Where one turn sends some rows of the set: a few examples, then the rows asked:
q240: [ 13  43 -48 -41  24  18 -18 -20  13 -22  -3  -7  -2  -4]
q911: [ 23 -53  24  -3 -20   9   8  -6 -15  -5  36  14  29 -32]
q383: [-32 -27  37 -33 -11  35  -8 -22  18  21   7   3 -18  -6]
q59: [ 30  13 -25  -1 -23  26  29   7  -4 -45  45   5  -2   2]
q185: [ -8  36  23 -16   7   7  -3 -38   1 -26  29 -32 -23 -16]
q614: [ 37 -51  20 -40 -27  23   4 -23   3   0  26  37   6 -34]
q765: [ -7  32 -38 -28  30  21 -34 -33   6  -2 -24  -2   5 -15]
q675: [-13  40 -32 -18   7  10 -40   3 -11  -1 -19 -10  -9  -3]
q693: [ 51  41   3  -6  23  20 -23  -2   4 -16  32  -1  -4   4]
q262: [-13  17 -63 -18  -3  34  13   2  11 -26   2   2   1  16]
q145: [ 59  27 -12  -2  -7   8  18  13  11 -17   4   3 -16  13]
q316: [ 41  31  13   4  -2  -8 -20   4 -22 -22  37  -9  -8  -7]
q574: [ 65  17   6 -25   4  15  -2  -1   8 -27  49   8  -4   1]
q407: [ 26 -48  35  -7 -14 -12 -11 -21 -20   8  30  20   9 -21]
q44: [-18  31 -47 -13  16  23 -21   7  -2 -12 -12 -20  16  -5]
q317: [-41  25  10 -32 -14  36 -14 -24   6  -3  -7 -17 -29 -25]
q173: [-29 -39 -10 -29  -4   6 -30 -22  -8  28 -26  19   9 -17]
q404: [-27 -45 -48 -26 -10  24  23 -29   9  -9  -4  21  16  -4]
q582: [ 55 -30  15  -7 -37   4  32 -13  -3  -8   4  26  -6 -25]
q198: [ 51 -29  41 -12 -16  24  -9 -15  -6   1  34  30   5 -30]
q225: [ 39  24   1   8   0  12  -3  19 -12 -30  45 -16  13  -6]
q623: [-15 -25 -34 -57  -7  25 -13 -41   8   4 -27  23   8 -38]
q723: [ 10  18 -51 -21  15   3   8 -17  19  -2 -41  -1  -5  10]
q410: [ 16 -49 -10  -9 -30  14  39 -25  -6 -27  38  24  14 -18]
q968: [-33 -45 -24 -24  -5  20 -10 -19  -4  14 -20   9  31 -30]
q54: [ -8 -38  -2 -33  -9  25 -21 -46  -5  16 -22  30  13 -48]
q970: [  6 -40 -24 -25 -15  -3  22 -42   5   7 -41  22   5 -29]
q816: [  1 -17  50 -17  10   7   4 -36  13  -1  45 -12 -13   1]

q198 moves to q693
q582 moves to q145
Now find these:
q185 moves to q317
q404 moves to q410
q614 moves to q574
q173 moves to q407
q968 moves to q911

Where one turn sends some rows of the set: a few examples, then the rows asked:
q540: [ 20  20   9  40  11  -4   5 -16  22  24  16  14  24]
q140: [ 14  12 -27  -2 -27  22 -10   8  12  12  55   6  -3]
q639: [-29  -5  13   6 -38  41  11 -12   6 -21   4  24 -10]
q473: [ 19 -37   1  10 -35   8  -4 -21 -28  -8 -16 -16  25]
q932: [-20  10  19 -11 -31  20   0  18   3 -43 -17  26 -18]
q500: [  1   2   1  -8   9  56 -34  23  -1  -9 -45 -16  14]
q731: [  3  -5 -26  14  20 -39   5 -15  -4 -12  32  26   7]
q135: [-14 -22  12  -7  23 -53 -20 -14  -4 -14 -20   6 -12]
q576: [-37  -2   6 -37  -1  15 -15  11  37   8   1 -50  -4]
q82: [ 16 -31 -28 -21 -11 -26   2  21 -24  12  -2 -34  19]
q133: [-30   3 -32   1  49   5  -4  15  48   2  11   9  -1]
q331: [ -2  14  16   6  23  -7  -5  28  54   0 -17 -12  39]
q705: [ 31  -7 -19  19 -14  10   4  15  23  19 -25  -9 -39]
q69: [-32  -2 -21 -24  27  52 -10 -16  18   9 -23  -4  38]
q561: [  9  -5  -7 -15   2 -36  18 -40 -20 -14 -22 -19  19]
q210: [ -4  14  24 -29  -9 -18 -36  -8 -43  -6   5  -3  -9]
q944: [-11 -10  39   5  15 -20 -25  -5  -2  16 -19  25  40]
q973: [  9  20 -26  24  30  19 -26  -6   4  -2  25  41  -5]
q171: [-41  -3   5 -13  49 -12 -18 -19 -10 -26  -5  -5  32]
q419: [-23  13  19   4 -29  20  24  -7  21 -35 -10  -9 -26]
q853: [ 20  -4 -22 -17 -35 -11  28 -10   4 -24  10 -35  10]
q537: [-27 -16 -19   1  22  15  -4  -7  46 -27   9 -31  40]
q700: [  3  12 -24 -11  22  38 -13   8 -29  11  -4 -48  29]
q253: [ -8  -7 -14 -40  -8   4 -14  32  18  18 -27  18 -39]
q114: [-17  17  -3 -19   3  60 -19 -29 -31   3  -3  -3  12]
q507: [  4  -7 -30 -10  17  13 -16  23 -15  55 -10  -6 -25]
q87: [ 26  14 -44 -11   9  -5   0  21  20  12 -11  42 -16]

q253 moves to q853
q944 moves to q331
Now find these:
q700 moves to q507
q140 moves to q210
q932 moves to q419
q731 moves to q171
q973 moves to q135
q87 moves to q561
q500 moves to q705

